500 stands for zero in the data rows.
How far apart are the two rows of each pair, measured in a hidden way? 0 means very close, and 30 very far. Two or three weighted sums of its numbers give each row a place; it is the straight-line distance between the places.
422 536 373 517 516 408 534 398 403 559 415 450 464 473 568 408 491 454 300 488 414 582
507 404 440 459 594 604 453 417 417 520 320 260 308 196 432 462 548 731 767 786 768 636 7
637 466 563 531 361 491 487 519 397 566 457 508 642 659 567 571 704 574 572 662 468 396
513 471 431 277 280 289 457 346 499 518 399 579 474 589 598 576 410 480 382 299 336 359 10
666 489 450 410 512 361 488 512 391 410 581 623 523 538 550 557 684 691 669 499 437 469
580 415 541 545 413 435 581 603 603 457 610 481 598 578 427 338 236 212 421 429 518 554 8
685 723 604 612 607 732 590 723 591 577 580 720 688 581 552 503 430 518 398 466 524 548
485 446 446 326 488 374 384 544 408 422 421 574 571 438 510 309 192 198 428 571 511 551 5
550 730 751 763 614 611 741 725 589 581 713 605 705 694 565 513 445 405 414 455 526 677
309 376 453 656 529 554 555 705 566 572 570 736 597 590 714 585 653 467 403 369 547 513 13
552 533 336 459 318 490 517 551 447 599 630 538 556 565 706 594 600 607 719 688 622 545
411 393 524 390 547 402 554 555 426 566 576 589 583 474 574 550 509 337 314 365 434 588 6
551 567 455 480 488 624 619 467 450 558 375 468 277 211 357 398 518 598 638 664 650 638
685 720 742 742 735 741 721 586 574 583 583 716 691 568 676 622 428 507 519 596 633 547 5
556 448 473 490 499 609 464 595 420 518 451 370 296 341 473 496 581 761 780 803 769 648
600 589 436 547 521 352 460 288 401 237 184 313 202 303 163 168 321 376 252 392 262 269 3
397 423 449 604 478 484 607 468 593 570 556 391 452 245 186 299 438 552 746 775 640 757
557 536 395 402 560 425 428 426 441 558 440 601 489 486 466 432 509 465 453 374 433 583 10
541 704 595 745 735 589 711 581 712 696 568 725 692 682 662 623 428 391 521 471 633 548
542 569 456 621 606 471 444 433 540 494 284 200 277 247 397 514 710 643 786 671 772 755 10
447 264 392 274 456 513 418 592 613 495 524 552 684 690 605 614 611 604 581 669 554 322
579 511 697 726 727 727 732 594 728 583 606 606 709 594 584 560 620 444 405 562 497 547 9
431 409 400 374 361 334 436 307 420 276 396 401 286 273 205 290 279 205 233 272 431 334
540 556 577 454 469 612 456 475 466 453 574 563 532 445 346 179 421 585 552 608 742 737 13
422 581 479 489 486 482 593 447 557 508 438 225 180 359 388 635 707 750 786 802 787 767
388 493 321 440 315 484 383 410 452 612 500 540 559 685 589 607 721 604 721 698 609 406 9
475 449 565 543 508 488 310 407 371 191 147 150 307 324 308 319 204 357 350 209 326 209
552 585 618 621 620 611 448 430 391 472 228 139 287 333 478 678 747 772 792 679 778 651 18
519 609 569 396 512 377 523 403 428 449 460 488 618 526 643 629 604 563 350 365 313 379
419 556 536 372 358 477 307 296 285 267 271 395 291 276 211 296 152 209 239 258 421 336 20
498 596 555 526 515 392 396 567 423 449 459 622 512 515 632 489 582 517 417 317 343 454
363 218 401 326 523 437 469 641 508 674 558 707 578 591 601 719 576 676 484 494 385 396 15
588 424 421 389 369 486 312 299 284 260 375 376 360 350 282 286 191 254 409 310 436 459
494 595 556 532 519 526 536 567 579 451 465 630 509 515 507 611 436 500 396 314 235 361 3
373 327 295 403 271 425 449 488 383 389 419 582 587 587 474 574 422 370 280 162 335 461
596 579 534 494 440 419 264 407 408 288 449 338 483 388 480 342 434 410 363 366 295 486 13
528 429 596 476 611 596 586 568 395 357 403 184 166 377 533 641 591 640 782 795 770 761
581 426 559 531 364 350 314 309 415 408 364 246 258 235 298 285 166 253 272 430 456 460 12
273 375 246 284 480 390 573 606 510 646 663 694 572 580 609 719 612 715 676 599 365 353
649 600 425 529 500 517 506 541 571 454 604 634 622 519 522 501 474 561 465 369 188 267 8
540 520 406 434 574 433 578 446 590 585 589 483 501 592 584 566 508 355 347 518 557 477
416 424 579 462 602 615 469 612 593 584 562 538 475 281 293 247 411 662 731 767 632 626 17
541 488 454 541 370 506 360 383 541 561 584 493 616 520 530 529 630 496 565 352 360 193
688 728 752 757 611 747 600 595 596 572 592 599 600 577 561 518 443 517 530 603 636 559 10
552 450 603 632 488 620 471 598 420 517 310 236 177 337 490 511 715 630 662 677 660 653
409 431 449 474 481 489 606 473 458 431 416 388 335 242 309 427 447 682 624 775 757 642 4
504 458 527 561 580 581 576 596 589 584 592 603 704 597 708 691 515 451 397 554 482 534
418 421 453 473 620 479 470 611 590 561 518 354 272 205 236 508 509 724 636 778 642 649 4
492 599 410 521 349 340 487 385 550 448 467 640 540 661 684 582 703 710 710 533 595 525
504 468 567 390 367 389 535 412 429 590 459 622 621 514 624 501 584 413 437 330 206 424 5
489 311 418 279 454 352 520 566 464 489 644 554 572 688 597 728 603 618 595 678 602 500
675 582 748 614 743 590 724 581 707 569 719 583 578 572 669 508 553 513 522 463 641 554 7
422 473 555 614 517 534 541 697 565 571 714 595 703 707 592 692 541 479 387 481 531 607
409 561 580 590 466 605 467 604 601 613 606 494 607 497 605 447 393 481 474 401 453 617 6
674 720 599 737 737 731 707 582 717 579 575 717 576 573 669 629 429 505 404 595 520 552
533 625 607 410 519 352 364 378 536 418 442 611 621 520 654 656 650 634 461 388 402 212 20
433 551 400 521 365 484 315 301 420 264 386 388 279 263 323 288 164 347 373 279 431 336
442 396 553 416 425 444 453 592 600 603 468 612 478 453 403 425 326 348 347 473 544 574 13
455 580 564 408 522 491 448 308 416 379 193 333 216 309 159 167 311 375 249 267 281 401
580 413 395 411 418 433 443 592 461 595 471 627 490 586 558 481 246 208 274 532 612 665 7
541 437 452 479 614 488 607 468 456 559 530 338 381 207 233 509 516 713 758 783 769 764
638 457 428 386 494 493 487 380 528 572 470 508 532 656 690 580 581 700 555 537 599 398 14
619 454 425 383 346 295 244 351 331 185 327 371 411 424 422 404 261 249 327 291 208 263
675 631 598 560 393 497 358 366 387 569 429 492 622 637 540 553 543 558 644 608 535 318 5
515 546 577 720 720 710 692 551 688 687 695 567 563 555 537 609 416 379 522 586 498 656
382 479 437 260 269 413 446 332 352 378 540 456 585 589 477 588 448 528 437 199 298 289 20
683 639 465 561 374 505 489 507 528 405 445 501 511 526 659 546 669 545 511 594 382 407
467 450 568 543 377 346 310 286 390 334 153 165 304 193 189 183 196 238 361 220 346 349 7
543 592 623 616 763 616 738 731 592 590 734 615 707 694 575 513 442 517 532 465 528 560
565 594 487 629 626 466 456 573 408 500 270 303 275 293 431 659 605 767 661 813 666 648 3
434 537 369 333 469 475 347 494 496 511 371 415 547 439 534 509 483 438 286 305 493 429
486 581 416 384 385 403 388 419 449 456 466 511 614 620 614 591 555 483 370 313 389 493 4
255 352 239 427 496 545 448 475 502 654 547 697 581 694 595 726 719 588 531 443 316 347
506 580 502 681 702 717 584 583 720 580 586 736 594 600 585 686 638 572 526 538 477 541 6
555 599 609 629 620 607 590 576 530 325 216 131 178 339 475 567 617 651 668 682 789 774
339 310 459 357 509 392 407 404 554 540 560 431 544 415 333 216 278 405 541 522 680 590 6
456 279 407 418 316 505 547 437 621 633 515 559 569 680 611 734 615 602 717 673 454 336
584 404 544 544 545 419 447 602 602 467 600 477 490 591 433 472 370 328 265 531 617 657 16
340 313 429 439 466 357 373 399 410 411 423 454 462 563 538 345 366 193 363 503 476 647
556 509 347 425 375 377 372 252 431 337 356 419 569 478 599 610 614 497 587 541 453 254 6
442 544 497 338 465 477 355 402 564 458 488 527 550 566 586 587 726 605 708 553 494 529
337 493 531 414 560 440 431 584 430 547 526 387 437 244 166 271 548 660 721 638 745 741 16
662 567 723 599 730 732 567 567 566 699 552 576 580 674 551 613 423 502 407 461 632 664
234 361 433 482 544 597 619 646 670 668 689 722 700 598 600 594 575 536 583 336 392 439 15
364 530 562 441 454 600 586 571 416 382 345 422 222 191 268 552 537 595 633 647 752 640
526 501 467 561 513 353 358 500 393 540 443 623 632 542 544 547 683 683 526 628 548 347 11
444 424 407 390 351 491 462 443 281 272 235 255 254 342 175 155 165 355 399 302 444 341
612 582 564 526 362 323 279 373 188 162 141 308 359 375 366 233 364 356 330 299 172 332 11
457 433 417 414 373 483 318 440 416 256 358 353 241 213 275 156 320 257 283 423 315 332
535 472 310 283 448 480 518 554 449 477 634 679 561 680 719 717 735 614 595 692 615 408 12
672 718 618 764 759 754 738 737 735 726 598 610 713 597 583 528 589 531 534 467 646 565
430 445 464 621 482 483 608 623 472 477 485 648 514 623 606 577 527 369 359 415 596 510 18
265 229 371 419 323 404 431 612 498 654 533 697 576 597 596 724 725 711 677 595 336 220
593 578 421 407 509 351 466 303 419 391 229 235 235 216 158 164 312 377 288 429 324 321 25
643 594 429 531 385 527 536 559 430 590 599 633 625 624 633 485 438 396 402 193 343 349
681 502 598 431 525 361 501 508 524 543 575 613 510 631 658 659 526 530 492 420 451 248 7
486 451 282 420 458 486 402 568 593 488 670 554 570 682 715 725 606 611 590 679 592 499
442 399 399 551 553 584 438 464 461 466 604 616 596 581 418 322 343 339 443 570 528 693 7
589 407 380 345 455 312 429 314 467 324 486 509 518 416 518 374 446 414 247 406 457 396
621 593 568 549 523 481 447 273 237 194 157 167 298 211 172 189 328 358 352 218 347 226 5
370 382 455 395 585 617 636 662 535 545 700 595 692 698 594 695 549 637 548 313 426 512
681 637 595 421 380 370 504 514 384 548 586 486 507 631 533 659 653 633 474 399 432 222 12
650 611 438 393 520 375 379 404 553 582 609 504 511 622 521 501 478 438 359 242 317 358
603 429 384 353 296 291 401 411 281 433 453 488 392 509 374 479 430 286 367 357 314 482 15
338 311 333 490 505 529 545 418 551 416 417 570 550 518 332 225 157 272 422 640 551 700
429 428 540 534 485 342 312 434 274 403 249 257 387 253 193 153 166 343 385 279 431 447 15
554 576 595 615 612 627 469 471 439 423 518 475 379 313 232 517 641 714 640 660 772 761
670 502 460 564 506 493 351 349 394 405 452 496 628 635 656 668 691 554 538 488 421 445 13
353 328 435 439 445 347 524 425 452 492 658 549 566 691 595 598 601 605 717 688 611 396
468 457 573 405 368 332 422 251 350 302 132 282 335 237 234 343 199 236 331 313 187 210 3
487 448 550 375 357 490 501 521 404 571 605 516 634 660 683 695 710 586 694 662 483 523
664 618 592 406 505 491 347 512 525 549 454 629 633 649 554 685 688 574 674 507 570 372 12
665 583 601 741 598 726 705 711 710 696 581 585 686 573 547 504 427 506 525 602 641 672
408 512 337 449 452 348 510 408 451 465 634 658 670 562 583 600 717 731 724 688 501 530 3
530 620 433 537 372 500 503 537 550 578 455 625 514 515 531 514 620 588 520 413 197 206
339 488 372 400 410 561 430 571 416 422 534 529 372 406 180 191 339 615 565 611 726 614 2
322 291 275 279 316 503 538 586 602 490 512 553 678 691 591 606 603 727 718 549 588 357
456 540 474 529 694 701 702 709 575 582 580 608 597 705 718 683 647 587 399 517 570 629 23
453 532 571 597 745 753 738 726 717 731 726 607 600 700 585 685 619 439 402 447 504 665
336 444 321 343 357 513 529 548 561 554 558 572 444 437 367 261 297 232 485 622 658 567 14
661 571 607 613 763 612 742 596 736 596 596 611 592 587 695 536 593 408 540 462 638 560
530 573 613 618 609 753 744 741 606 733 591 607 598 702 688 651 468 412 406 464 646 560 10
571 463 629 522 510 502 636 504 499 501 508 530 637 629 510 469 412 368 492 424 475 516
421 428 478 629 487 618 467 590 445 541 483 286 217 308 426 462 671 745 781 667 776 762 2
252 219 387 309 510 433 593 629 518 661 551 694 694 692 594 597 709 573 503 523 267 351
475 591 573 545 506 486 451 281 370 335 155 162 194 199 315 315 208 352 357 211 336 221 10
484 664 689 705 691 550 541 677 535 532 673 685 663 655 524 602 540 489 508 581 619 648
564 458 625 498 488 606 452 443 396 464 362 141 283 331 589 558 734 775 670 802 767 655 14
377 553 434 604 464 597 580 571 543 503 453 377 290 204 337 593 563 746 649 659 764 751
407 448 610 613 612 614 595 423 527 479 238 279 165 423 447 673 609 638 664 682 665 646 15
429 414 524 515 496 477 442 299 418 392 259 271 397 270 334 289 279 211 356 398 298 334
630 601 427 391 353 340 351 513 544 421 598 511 646 655 560 579 705 709 697 539 472 516 19
241 397 491 417 602 513 518 532 691 545 699 717 698 699 709 580 553 507 539 323 331 549
545 567 599 480 472 602 581 433 391 485 388 298 161 391 433 538 726 773 657 802 773 647 5
315 263 245 269 454 519 556 583 485 637 670 568 585 691 723 728 616 612 707 535 547 317
469 456 435 539 511 334 305 419 376 331 284 278 200 321 306 194 320 234 230 346 216 217 8
360 375 303 519 430 487 492 516 677 680 689 593 692 590 598 707 690 640 566 455 296 505
426 523 379 508 522 536 394 406 552 411 555 580 572 575 453 414 497 331 437 480 532 464 5
511 471 429 278 268 294 316 345 516 377 543 577 586 479 476 448 540 500 269 166 218 462
663 505 457 558 381 368 370 364 395 551 590 607 625 523 534 666 657 524 488 553 458 245 4
659 635 587 415 516 508 494 370 400 421 586 493 629 541 546 554 567 562 548 502 553 470
316 522 608 524 689 551 708 574 715 716 716 739 707 698 597 692 648 462 395 383 567 520 3
340 344 517 542 423 432 433 435 424 416 539 521 360 397 284 337 504 512 706 611 741 731
264 368 230 422 335 536 570 607 501 647 673 569 577 588 721 604 721 587 676 602 342 348 26
653 566 614 608 758 751 747 735 743 737 741 746 596 703 684 533 592 416 528 588 638 678
620 584 425 520 474 431 238 211 345 199 345 265 423 328 311 289 383 372 332 296 323 283 9
491 454 426 286 423 310 337 514 518 532 415 455 477 584 590 549 382 428 328 308 433 544
534 635 605 418 379 355 352 364 387 413 581 477 612 637 669 545 672 675 519 470 388 301 12
526 489 593 546 511 501 370 531 409 560 450 493 512 517 647 634 497 601 529 437 338 203
602 569 419 534 506 489 322 302 284 401 228 366 239 216 170 162 311 250 405 434 433 331 9
566 439 615 485 624 614 594 593 428 385 446 238 292 346 371 501 704 636 659 808 663 769
535 633 464 423 378 361 360 368 388 544 582 486 630 628 650 534 654 634 607 532 292 215 6
333 353 381 539 421 439 573 429 566 551 400 389 472 275 165 210 370 508 581 740 617 732
270 366 240 418 477 526 434 606 627 509 515 569 580 591 722 723 602 587 676 479 357 236 17
404 524 526 536 558 416 421 564 426 423 577 588 589 585 452 432 496 468 323 367 551 579
364 456 428 272 282 453 466 503 520 539 405 582 588 475 582 432 374 307 319 185 313 544 6
413 579 474 479 611 459 587 426 532 474 229 267 287 430 456 676 604 641 673 670 779 763
409 457 612 637 626 624 473 584 563 377 297 349 176 352 495 499 711 642 669 811 784 647 22
269 255 371 418 318 382 561 460 489 646 527 565 687 580 597 603 727 722 693 625 510 261
621 560 732 603 605 601 593 736 610 589 741 619 709 711 584 543 487 436 526 582 507 671 12
482 448 437 412 377 467 298 409 225 179 281 292 306 210 321 321 212 236 352 323 203 212
677 630 595 420 371 494 354 365 395 418 583 494 629 527 533 653 627 512 588 522 290 324 6
603 453 431 548 383 346 459 288 254 354 312 176 306 188 285 176 318 235 370 231 372 260
401 568 462 481 631 625 601 595 446 418 520 464 268 313 247 512 520 723 766 786 762 644 7
423 585 484 482 636 627 463 594 566 377 454 358 186 240 491 624 707 763 660 805 787 647
550 565 452 601 613 488 467 603 458 573 547 391 462 260 302 276 430 553 733 769 629 634 15
578 468 502 522 657 651 640 500 638 499 645 656 636 635 622 593 535 374 490 552 481 627
338 322 469 362 511 400 394 558 420 549 419 432 430 395 421 310 170 332 591 538 694 694 8
484 371 407 430 578 579 572 439 564 408 522 488 309 211 167 306 590 560 742 627 619 626
460 416 527 350 446 279 277 427 296 310 317 499 499 506 498 481 313 287 238 237 309 382 8
552 390 528 549 425 429 557 429 566 435 443 478 482 477 594 429 376 469 461 370 430 468
579 442 553 536 496 353 317 438 282 262 381 370 365 344 303 281 175 366 405 306 323 459 4
432 415 524 380 359 476 305 305 427 415 245 268 397 374 220 297 154 206 363 269 301 439
586 573 409 392 503 340 457 450 288 395 378 376 260 235 176 278 293 240 406 300 330 355 15
586 552 399 548 409 445 571 453 602 463 461 497 612 480 570 375 391 206 257 377 605 544
551 557 432 597 601 611 600 616 604 583 430 550 497 408 182 349 505 520 593 755 750 740 6
427 450 490 493 491 474 601 568 536 487 253 283 278 421 563 543 608 637 791 810 672 658
607 598 440 403 510 342 303 400 367 170 278 288 200 332 314 322 342 229 226 332 194 318 7
536 647 463 552 535 366 491 497 533 553 434 486 507 637 649 667 661 532 626 438 346 376
584 432 421 392 368 347 465 444 416 401 353 244 227 326 283 288 193 382 282 418 322 446 14
673 726 738 746 734 594 590 589 564 709 582 710 687 678 553 622 551 382 518 456 526 564
333 283 265 286 312 492 530 442 603 498 644 554 562 582 602 730 605 604 586 667 461 459 27
441 561 542 395 506 481 439 439 279 269 382 389 260 239 299 166 177 244 397 299 324 342
691 589 750 609 605 604 586 718 579 723 574 592 696 684 554 505 436 395 533 466 517 675 16
432 560 543 389 357 334 455 431 412 270 386 391 272 365 313 154 284 226 243 414 317 451
485 599 554 375 471 299 383 353 192 198 201 267 428 428 304 416 269 367 318 304 330 273 9
485 525 687 569 705 693 539 550 685 533 676 684 550 653 526 491 415 378 510 445 496 649
664 574 741 721 738 567 713 697 559 551 563 590 571 559 546 612 542 385 527 458 515 554 17
297 365 582 647 539 699 551 568 704 578 578 598 701 706 602 580 655 469 395 372 546 510
458 516 602 523 545 698 701 570 567 572 575 598 709 699 714 569 657 471 396 510 437 633 17
290 256 247 283 320 510 414 454 619 636 525 681 580 696 606 606 733 723 579 651 544 297
566 599 609 499 627 488 600 442 539 480 241 148 288 435 454 558 745 774 787 808 789 763 29
488 455 298 433 455 493 521 422 463 616 509 553 559 688 714 608 614 605 588 561 602 511
633 591 562 518 489 346 491 373 547 572 610 632 538 652 688 696 585 705 700 536 603 411 13
401 446 387 470 491 672 675 686 558 697 715 717 592 699 597 574 666 601 405 345 383 469
453 417 534 542 409 419 574 590 454 597 603 618 507 605 577 403 312 349 334 458 436 637 2
433 368 590 506 680 684 562 709 704 702 574 723 706 597 714 572 525 477 506 372 554 632
401 361 237 287 347 553 445 473 639 511 681 692 694 695 598 731 722 705 535 438 429 333 17
476 446 567 538 370 348 446 433 389 214 325 175 302 297 170 293 328 239 368 233 245 365
254 317 402 602 506 540 677 698 695 567 705 717 708 592 595 699 535 481 519 467 396 475 8
494 589 658 684 571 710 714 579 575 727 730 605 599 592 590 558 633 457 406 399 592 536
547 436 591 609 628 614 605 585 451 554 389 343 395 316 351 392 509 606 768 659 655 647 9
240 401 476 393 591 636 632 535 536 691 702 582 591 597 594 577 678 512 546 447 449 530
523 568 584 592 585 576 704 696 697 698 555 575 566 672 539 498 547 504 518 457 516 544 12
565 551 404 411 571 580 441 452 468 601 614 482 489 470 532 446 328 345 445 446 638 570
494 498 537 557 571 438 437 564 561 408 518 370 330 348 158 387 420 664 726 624 736 731 26
404 548 432 596 609 601 476 605 464 446 439 557 513 327 207 319 451 603 699 621 620 622
532 571 609 611 488 470 587 572 399 346 406 173 274 381 552 531 603 639 655 798 658 758 14
611 451 428 542 370 350 457 424 246 336 296 166 201 196 295 197 321 351 352 346 224 350
554 521 350 460 265 234 205 222 380 265 456 512 537 462 473 611 484 513 622 611 447 513 7
668 491 456 421 382 367 354 378 397 559 573 609 615 634 651 529 516 635 593 383 416 222
514 547 565 714 571 584 559 562 544 691 694 575 684 558 656 485 432 389 391 453 626 548 10
445 545 551 406 415 437 443 606 458 597 608 615 599 572 540 321 344 213 313 580 522 558
509 605 586 393 504 349 485 372 540 575 590 634 524 653 682 563 710 700 564 660 583 505 2
564 414 402 366 491 475 453 429 280 267 244 396 281 264 202 291 281 217 242 398 429 337
688 498 605 559 517 495 354 512 393 419 442 618 612 630 539 524 518 522 485 399 442 223 9
393 369 380 424 473 408 583 606 501 656 540 571 577 588 597 610 725 699 543 461 451 225
376 219 255 324 384 441 608 494 515 663 693 708 698 706 602 714 579 565 486 494 262 385 15
493 504 550 427 582 585 447 434 415 539 369 353 285 205 189 332 467 684 742 634 740 628
670 629 592 414 510 376 361 519 540 560 596 484 621 521 525 521 643 613 572 492 364 308 2
672 718 608 618 757 621 736 728 740 587 730 734 600 591 687 644 572 407 397 596 522 560
661 638 595 565 384 369 487 368 384 554 444 485 625 644 665 555 554 555 534 500 421 447 7
492 485 370 532 409 424 425 424 563 417 540 403 486 309 305 182 452 482 687 745 604 600
478 367 531 559 436 447 436 441 418 403 392 354 421 228 288 419 452 554 597 625 623 735 6
486 453 563 508 480 493 482 524 402 434 462 497 532 663 688 694 706 703 568 536 604 404
363 389 562 437 453 456 442 578 553 526 496 316 369 181 224 382 630 700 632 772 755 741 13
491 666 557 557 556 684 687 546 667 540 540 562 558 660 648 611 545 510 517 582 613 535
564 594 473 494 487 472 466 572 421 511 434 214 280 364 512 511 586 765 791 677 663 762 15
385 222 377 292 488 412 568 479 500 528 666 704 680 587 592 605 726 710 654 446 428 215
649 616 428 531 511 520 523 401 558 432 459 618 621 522 521 511 483 440 472 359 315 370 13
617 577 553 390 491 344 480 521 548 561 596 634 638 556 690 700 582 713 579 533 481 520
416 552 396 388 491 480 308 301 278 261 396 272 397 270 332 173 156 327 228 391 289 328 21
668 724 759 623 758 620 604 600 613 591 734 738 712 585 576 653 585 406 410 589 641 678
411 427 427 464 598 602 450 464 603 457 469 499 613 604 481 451 513 473 349 531 569 608 11
445 560 536 547 555 570 582 577 464 601 468 618 603 485 452 497 281 214 249 494 468 528
539 490 598 426 384 509 351 513 387 547 436 613 619 629 658 536 660 653 625 558 335 373 13
596 440 419 529 508 347 329 297 289 256 372 358 243 214 279 289 312 256 287 429 433 328
419 594 480 635 491 623 452 436 399 352 250 296 165 414 571 549 617 772 794 677 665 781 10
417 548 541 520 500 331 456 433 428 409 389 269 386 271 321 166 159 208 243 271 430 338
612 577 420 380 331 288 381 223 211 349 369 410 431 345 321 433 391 374 208 306 229 407 2
437 406 403 418 437 443 594 453 601 468 604 601 591 443 360 263 304 274 404 504 559 588
617 581 411 372 327 280 373 230 222 359 383 424 461 353 458 322 282 261 334 198 231 318 8
286 249 242 272 458 518 568 607 485 508 668 700 582 685 595 606 600 603 696 499 524 273
543 642 466 561 518 361 346 370 529 548 437 620 625 632 533 659 539 542 634 459 487 393 16
666 638 454 415 382 353 497 379 399 560 442 486 510 529 537 647 650 510 585 381 402 212
631 454 410 391 518 530 532 412 574 445 604 624 623 515 511 481 577 521 413 193 237 463 3
238 355 418 344 552 594 620 515 530 531 691 710 587 590 714 598 697 656 462 478 258 313
511 709 750 612 613 610 739 601 733 727 602 737 599 700 579 546 601 429 407 463 521 561 19
424 638 545 721 730 600 717 592 585 600 733 743 613 707 590 558 631 569 526 436 606 662
549 553 435 459 596 463 592 592 588 598 466 494 614 499 485 444 526 471 341 399 451 496 7
506 324 304 297 311 342 390 564 449 619 510 542 680 679 589 729 734 734 717 561 486 502
444 551 394 551 418 572 445 451 598 465 468 478 489 476 542 349 232 202 299 415 629 677 14
395 573 595 609 473 598 589 564 546 352 411 193 162 265 513 657 581 755 770 670 776 762
598 573 416 543 513 494 318 297 272 259 237 371 243 329 171 285 185 255 280 431 322 339 9
610 580 417 516 319 282 238 235 224 361 378 419 346 360 461 311 411 381 342 313 242 433
415 368 348 317 316 333 509 411 436 473 494 535 551 570 709 724 596 606 593 688 614 417 8
386 362 400 493 541 591 609 633 515 666 557 584 695 701 598 722 701 664 463 477 271 309
436 463 633 502 502 503 625 507 639 622 647 525 639 524 507 582 407 368 490 548 478 619 4
675 581 751 753 622 757 595 743 597 591 585 609 713 694 572 649 579 533 405 606 643 561
418 588 477 485 620 485 594 593 559 390 449 366 181 238 369 497 705 638 663 673 781 762 12
293 396 388 422 323 381 414 590 487 641 536 569 687 692 604 727 731 599 572 518 412 406
340 450 435 314 332 498 375 392 544 425 422 453 573 552 538 474 354 313 367 379 600 641 9
614 440 404 404 534 408 554 437 584 594 607 503 508 615 488 442 498 424 200 364 462 462
565 582 480 635 619 475 586 442 532 463 353 260 293 449 586 689 615 658 794 672 787 652 7
547 415 572 460 474 622 468 475 450 437 561 403 474 376 184 254 410 656 595 641 638 641
489 688 599 751 742 604 613 735 599 737 599 745 720 696 588 663 611 430 522 462 508 560 20
571 593 477 483 489 494 493 630 618 625 619 510 624 621 610 582 531 487 362 540 464 627
676 722 755 762 615 617 603 605 595 736 595 601 594 587 689 531 577 531 407 468 517 681 8
603 546 523 478 297 434 293 295 321 330 482 392 524 425 401 367 445 306 247 406 332 515
555 429 462 479 469 606 471 481 611 473 476 499 619 613 492 449 391 359 482 408 460 618 7
344 577 636 674 697 577 710 570 569 575 733 608 607 711 717 690 641 465 518 528 587 528
528 632 597 565 389 510 343 502 398 543 436 477 623 633 538 665 674 670 656 616 522 437 13
681 721 609 768 611 757 744 741 593 737 729 607 700 694 571 529 461 406 532 587 525 567
592 544 377 470 328 485 493 401 430 450 487 655 659 561 707 713 725 722 712 682 492 536 12
227 363 403 470 405 587 615 637 516 527 692 584 574 586 719 594 585 678 470 485 255 294
537 500 578 417 518 359 370 515 541 555 449 608 510 638 523 525 524 615 444 361 261 202 13
561 537 393 371 350 333 309 308 415 418 391 270 274 263 329 176 154 206 370 393 425 329
530 583 748 776 755 757 607 592 727 584 741 613 598 694 577 532 589 539 532 455 527 561 7
429 411 408 516 350 335 444 298 291 399 392 271 285 366 202 276 276 217 243 281 423 451
378 473 309 444 460 350 516 562 589 479 647 548 567 573 715 613 612 724 710 559 622 401 8
383 224 376 291 350 412 446 474 507 658 678 565 692 585 718 599 599 700 647 563 294 331
685 578 602 615 608 593 589 718 579 575 580 592 695 666 672 625 560 514 407 466 642 559 19
